One turn moves every row onto another: examples first, then more rows asked:
Vuta: [  4  -2 -18  10   3 -10  -3 -11   6   7  -8 -15   8  14 -13   7   4  -3
  -6   7   3 -15   3  -1  -4  21]
Sonu: [ 16   9 -11   3  12 -16 -11  -1  -3  10 -10 -15  11   6  -9  -4  23   6
 -11   3   8   4  14   1   7   9]
Nili: [  2   6  13   2  10  -4   2  18  -7  17 -10   3 -14   8   6 -13  14 -13
   5   0   5   7   8 -23   6  -6]
Boza: [-26  16  -5  18   1   1   6  10   8  22  19   3   5   9   6  -4   8  -7
 -10   9  -6  -9  -3   3   2  -4]
vofo: [ -9  16  -3  24   1   3   9  14  -2  22 -25  -6  -2   4 -10 -20   0   0
   6   6   6   1   4 -15  -6  11]
sigo: [ -3  12  11   0  10  -8   0  -1 -13  24  19 -17  -8   7   5  -6   2  -4
  -3   1   3   8  11  -3   7   5]
kop: [ -2   4  -4   4   9   0 -13  12 -24  17  -6  -5   0  11 -11   2   8  -5
  -4   4  -8  -3   8  15  -7  -3]
katif: [  2   8  12   5  10  -9   3  22  -5  16 -12   0 -11   7   5 -13  13 -12
  -1  -1   6  11  13 -22   7 -10]
mim: [ 14  10  -6   5  16 -19 -11   9  -6  14 -12  -9   2   3  -8 -11  23   0
 -10   0   9   9  15  -6  12   1]
Kup: [  4  11  -6  -8   6   3  -5   7   4   7  -2  13  11  18   1   6   8  -9
 -25  -3   8 -15   7 -13  17   3]
kisuk: [  4  -8  -9  -2   7 -20   5   7  10   8  10  -8  13   8   5  11  15  -7
 -16   4  -2 -14   1  -2   2  13]
Dusu: [-12  13  -6  15  -7   1   6  -5  23  12 -19  -8  17  12   1 -12   4   0
 -10  11   8 -21  -1   0   6   4]
ses: [ 15  21  -1  18  10  -5  -5   9   2  -2  -2   1  16  11  14 -15   7 -11
 -11  11   3  -1   1 -22  20  -5]
bot: [ 11  28  -2  23   2   9 -17  -2  -7   6   7  -3  -3   8  -2   5   6 -16
  -7   2   3 -12   3  -2   9  -2]
Tonud: [  9   9  -3   2  17 -15  -6   7  -1  13  17 -13  -9   3  13   2   9 -16
   2  -2   4   4   8 -12  12   8]
pes: [ -1  17  -9  15   0   2   5  12  -3  14  -8 -28  -8  -1  -3  -6  -3 -11
  -4  10 -22  -9   8   2  -2   1]
pog: [ -9  -5   6  -6  -4 -16  -2  22   2  16 -12 -18   4  -2   6  -1  17   1
  -5  -1  -1 -15   9  -1  -3  12]
Ropag: [-13 -13  -9   2  -1  -9  -5   0   5  18  -3  -5  -5  10  -4   8  16 -11
   5  -2  15  -9   5  -2  -4  11]
zega: [ -6   3  -4  -9   1   2  -6   5   3   8  -3  12  11  15  -5  13  10  -6
 -18  -7  12 -15   8  -5   7   8]
fufas: [ -7  21   4  14  -8   2  15  11  11   8  -4   7   5  13   2  -7  -3   9
 -16  13   3  -9  -9 -17   9  18]
Tofar: [  0  16   0  -2  -9   7  -8   6  -2   7   4 -16  17   8  12   2   1  -7
  -4   8  -2 -17 -11  13   2  -1]
guro: [ -3  13   0  12   2   4   3  26  -9   3  -7  12   1   9  -2   6   2   1
 -18  12 -11  -6 -13  -8   0  14]
kirad: [-12   2   8   4  -4 -12  -1  22   2  25 -21 -16  -4  -6   2  -9  12   3
  -2   2   3 -13   6  -6  -7  14]
pege: [ -4   2 -12  18   6  -9   3   7   0  25  -7 -27 -17   6  -1  -7  10 -13
  11   5 -10  -8   7 -10   0   4]
solu: [ -7  19  -7  24   3  -2   8   8  -1  23 -22  -6   0   6 -14 -23  -5   3
   6   8   6   2   3 -12  -3   8]
Bota: [ 12  19   7  20   8 -12  -5   6  -2   7   5  -4  19   9  10 -21  17  -2
   0  18   9   2 -10  -3   8  -1]
zire: [ 11  21 -14  20   9  -3  -1  -7   5   5  15   2   4   6   2  10   2 -15
 -16  10   7 -15  -1 -10   5   7]
kagin: [ -7  18   1  13  -7  -2  15  13   7   8  -3   8   4  11   8  -4  -5   7
 -20  12  -1  -9 -13 -18   4  16]
nodeb: [ 17  23  -1  12   6  -6  -4  11   2   1  -1   1  15  16  12 -15   5  -8
 -16  11   2  -4   5 -25  19  -3]
Beg: [ -2   6  -4  -5   3   2 -10  -1  -6  11   4  -7   7  21   4   1   8  -9
  -3   7  -4   2   3  13  13 -19]
niso: [ -5  21   5  11  -5   0  13  16   8   9  -3   8   1  10   8  -1  -6   9
 -19  11   0 -11 -11 -16   7  16]
vib: [  0   7  13   0   9  -3   3  22  -7  17 -11   1 -16   8   3 -11  11 -12
   1   0   6   3   8 -22   7  -9]
divu: [ 10  -5 -19  11   5 -13  -9   6   8   9  -6 -15   9   2   4   3  25 -20
   2   2   6 -11   7   1   1  -3]
Pefe: [  7   7  16  -6  -9   2   0  16  -8  12 -13  -6  -9  11  12  -5  -1 -19
   7   1   3  -5  -1 -13   2  -5]
nimod: [ -5  16  -6  22  -1  -3  11   8  -3  20 -23  -5  -3   7 -12 -24  -4   0
   7   6   2   2   2 -12  -4  12]
tagod: [ -7  13   5  11   1  -6   1   6  -7  14   2 -13   7   2  -4  -3   9   6
  -4  12   0  -5  -9  25 -11   7]
firaz: [-21   3 -10  25  -2  -7  13   2   8  20   7  -1  -2   9  -7   0  -2 -10
  -6   9  -3 -22  -3  -5  -1   8]
Fedo: [-10   9 -15  13   5  -2  10  -1  -4  19 -17  -5   8  20  -6 -20  -7  -2
   0  12   0  16   1  -2   1  -4]
bifo: [ -9   6 -12  13  -6  -2   0  -5  18  12 -20 -13  19  11  -2  -8  16  -4
  -6   8   8 -19   6   4   0  -4]
tezig: [ 15  22  -3  17  11  -5  -4  10   2   1  -1  -3  15  13  15 -19   7  -8
 -11  12   5  -3   3 -19  21  -6]

guro moves to Bota
Tonud moves to pege
vofo moves to fufas
Now these:
mim moves to kirad
pog moves to bifo
tezig moves to vib
sigo moves to pes
divu moves to Ropag
Nili moves to nimod
Beg moves to kop

One turn moves every row onto another: examples first, then more rows asked:
nir: [ -5 -24  17   2  -3  -1   4  -9 -11  -9  -5  -8 -10]
Rim: [-12  -7  -2   2   4   3   3  14  20  -4 -25  -7  -1]
zevi: [-11  -7  14   7  -6  -7   3  10 -17  -4   9  -1  -7]
bigob: [-10   8  10   6  11 -10   8 -18  -8   9  -9  -3  -4]
zusut: [-12  12   6  12  11  -9   0  -1 -14   8  -1  -2  -9]
rutir: [ -8  -4  13   3   8  -7   9 -25  -6   4 -13  -6  -4]
maba: [-12 -11   0   1   0   3   3  19  19  -6 -21  -6   0]
Tesa: [-14   9  12   7  -1 -14   8   2 -14   5   6   2  -1]
Difov: [ -6 -14  21   1  -2 -15   8   2 -12  -7   6   5  -5]
fom: [-15  -5  -3   5  -1  -1   6  23  17  -6 -17  -6   0]
dafim: [ -2 -19  20   0   7 -11   9 -16  -6  -6  -8   1  -7]
Lipod: [-15  -1  -5   6   2  -1   5  22  17  -3 -19  -6   0]
Tav: [ -4 -18  14   4   7   0   3 -19  -8  -4 -13 -10 -11]
bife: [ -4 -21  23  -1   0 -12   9  -7  -9  -9   0   3  -6]
vemiv: [-12  -7  -4   4   5   1   5  12  21  -4 -25  -9  -1]
Nekam: [-12   6  10  11   2  -9   1   9 -17   3   7   0  -8]
suren: [-14  -5  -2   3   0   1   3  23  18  -4 -19  -5   0]
Fer: [ -7   7  13   7  15 -18   6  -7  -9   6  -2   6  -7]
seton: [ -8 -19  17   4  -8  -4   4   3 -15  -9   4  -5  -8]
senip: [-12  -4  -3   3   5   2   3  15  20  -2 -25  -7   0]
ruz: [ -5   1  14   5  18 -15   6 -16  -6   5  -9   3  -8]
gune: [-14  -2  -3   4   2   1   3  21  18  -2 -21  -5   0]
bobap: [-10 -14  18   1 -12  -8  11  -2 -13  -6   5  -2  -1]
fogad: [-12 -11  -3   3   2   2   6  13  20  -7 -25  -9  -1]
kopul: [-13  -1  -4   4   5   1   2  18  19  -1 -23  -6   0]
guba: [-13  -2  16   4  -9 -11  10   4 -15  -1   9   1  -1]
Gamug: [-13  -3  -6   5   7   0   5  14  20  -2 -24  -8  -1]
papet: [-13  -8  -1   2  -1   2   3  22  18  -5 -20  -6   0]
keza: [ -9   8   7  10  17  -6   0 -13 -10   8  -9  -5 -11]
rozuz: [ -3 -10  18   2  14 -12   8 -20  -5   0 -11   1  -8]
loz: [ -9  -3  18   4   2 -18   8   6 -13  -2   8   8  -5]
vap: [-12 -10  -1   2   1   3   3  16  20  -5 -24  -7   0]
soz: [ -6  -5  10   7  14  -2   1 -21  -8   3 -14  -8 -12]
nat: [-12 -13  -2   3  -1   2   6  17  19  -8 -21  -8   0]
fomar: [ -9   6  15   7   9 -19   6   2 -12   4   5   8  -5]
lasug: [-13 -10  -2   4  -2   1   6  22  18  -7 -19  -7   0]
gonol: [ -8 -19  19  -1  -8  -5  11 -13  -9  -7  -3  -5  -3]
Zup: [ -7 -15  17   0   1  -5  10 -22  -7  -3 -11  -6  -4]
vos: [-14   0  -6   6   5  -1   4  18  19  -2 -21  -7  -1]
kalik: [-13  14   9   7   7 -13   8  -7 -11   9  -1   1  -3]

rutir moves to Zup
nir moves to seton
Now these:
senip moves to Rim
rozuz moves to dafim

